Here are some numbered points:
np.array([-0.16, -0.82, 1.00, -1.01, 0.32, -0.68, 1.81, -0.35, 0.21, 0.36, 0.55, -0.20, -0.34, -0.60, 0.85, -0.93]) 0
np.array([-1.15, 0.75, -1.81, 2.30, -1.77, 2.22, -1.89, 1.97, -1.97, 2.01, -1.89, 1.43, -1.87, 1.77, -1.87, 1.78]) 1
np.array([-0.49, 0.97, -1.73, 2.47, -1.60, 2.30, -1.85, 1.54, -1.75, 1.33, -1.80, 1.10, -1.56, 1.13, -1.61, 1.54]) 2
np.array([-0.21, -0.65, 0.57, -0.97, 0.47, -0.71, 1.93, -0.33, 0.23, 0.56, 0.51, 0.24, -0.69, -0.64, 0.53, -0.85]) 3
np.array([-0.73, 2.52, -1.38, 0.90, -1.50, 0.10, -1.22, -0.18, -0.99, 0.37, -0.92, 1.80, -1.22, 2.62, -1.50, 1.33]) 4
np.array([-0.81, 0.74, 0.72, 0.21, -0.10, 0.10, 0.13, -0.15, -0.20, -0.31, 0.07, -0.24, -0.10, -0.13, 0.10, -0.04]) 5
np.array([-0.69, 1.23, -1.51, 1.64, -1.35, 1.53, -1.58, 1.43, -1.52, 1.15, -1.54, 1.13, -1.23, 1.19, -1.36, 1.48]) 6
np.array([-0.02, 1.46, -0.89, 0.57, -0.86, -0.11, -0.68, -0.37, -0.35, 0.01, -0.38, 0.90, -0.56, 1.45, -0.86, 0.70]) 7
np.array([1.11, -0.75, 0.14, 0.06, -0.23, 0.50, -0.43, 0.41, -0.42, 0.04, -0.30, -0.18, 0.12, -0.19, 0.17, -0.05]) 8
np.array([1.03, -1.28, 1.45, -1.16, 1.16, -1.14, 1.18, -1.24, 1.17, -1.40, 1.44, -1.48, 1.54, -1.39, 1.37, -1.26]) 9
np.array([-0.37, -0.57, 0.51, -0.95, 0.23, -0.72, 1.72, -0.43, 0.42, 0.73, 0.44, 0.24, -0.63, -0.23, 0.43, -0.82]) 10
np.array([1.73, -1.37, 0.73, 0.00, -0.26, 0.84, -0.34, 0.48, -0.70, -0.34, -0.04, -1.09, 0.44, -0.62, 0.78, -0.23]) 11
np.array([3.08, -0.65, -0.20, 0.22, 0.26, -0.72, 0.52, -1.09, 0.90, -1.14, 0.68, -1.18, 0.72, -0.68, 0.19, -0.90]) 12
np.array([0.90, -1.70, 0.89, -1.13, 0.91, -0.87, 0.88, -0.85, 1.51, -0.98, 1.42, -1.07, 1.28, -1.06, 0.84, -0.97]) 13
np.array([-1.15, 1.87, -1.13, 0.90, -0.64, 0.63, -1.06, 0.93, -1.18, 1.10, -1.08, 1.28, -0.98, 0.46, -0.84, 0.91]) 14
np.array([-1.45, 1.86, -1.17, 0.50, -1.27, 0.83, -1.26, 1.52, -1.38, 1.54, -1.26, 1.30, -1.10, 1.33, -1.31, 1.30]) 15
np.array([0.41, -0.61, 0.60, -0.89, 0.71, -0.88, 0.75, -0.96, 1.44, -1.01, 1.25, -0.79, 0.85, -0.97, 1.01, -0.92]) 16
New points follow, each followed by the numbers of its three nearest points above by angle, nearest first.
np.array([1.83, -0.09, -0.32, -0.01, 0.15, -0.68, 0.48, -0.79, 0.69, -0.50, 0.37, -0.49, 0.29, -0.20, -0.01, -0.71]) 12 13 9
np.array([-1.10, 1.83, -0.89, 0.45, -0.13, 0.21, -0.73, 0.60, -0.87, 0.69, -0.75, 1.23, -0.65, 0.08, -0.51, 0.54]) 14 15 6
np.array([-0.16, -0.98, 1.64, -0.73, 1.13, -0.47, 0.92, -0.53, 0.49, -0.89, 0.80, -1.11, 0.61, -0.94, 0.98, -0.76]) 9 13 16
np.array([0.69, -0.79, -0.20, 0.35, 0.13, 1.06, -0.89, 0.90, -0.30, 0.07, -0.74, -0.33, 0.10, -0.16, -0.38, 0.48]) 8 11 2
np.array([-0.59, -0.70, 1.77, -0.52, 0.52, -0.23, 0.57, -0.61, 0.57, -0.92, 0.93, -0.82, 0.95, -0.69, 0.41, -0.62]) 9 13 16
np.array([-0.34, -0.65, 1.35, -0.31, 1.12, -0.49, 0.75, -0.76, 0.46, -0.94, 0.77, -1.11, 0.94, -0.94, 0.82, -0.67]) 9 16 13
np.array([0.69, -0.77, -0.17, 0.45, -0.17, 1.15, -0.94, 1.24, -0.52, 0.01, -0.79, -0.49, 0.19, -0.39, 0.17, 0.33]) 8 11 2
np.array([-0.36, -0.56, 1.05, -0.47, 0.81, -0.53, 1.08, -0.64, 0.40, -0.41, 0.78, -0.82, 0.56, -0.71, 0.50, -0.68]) 9 16 13
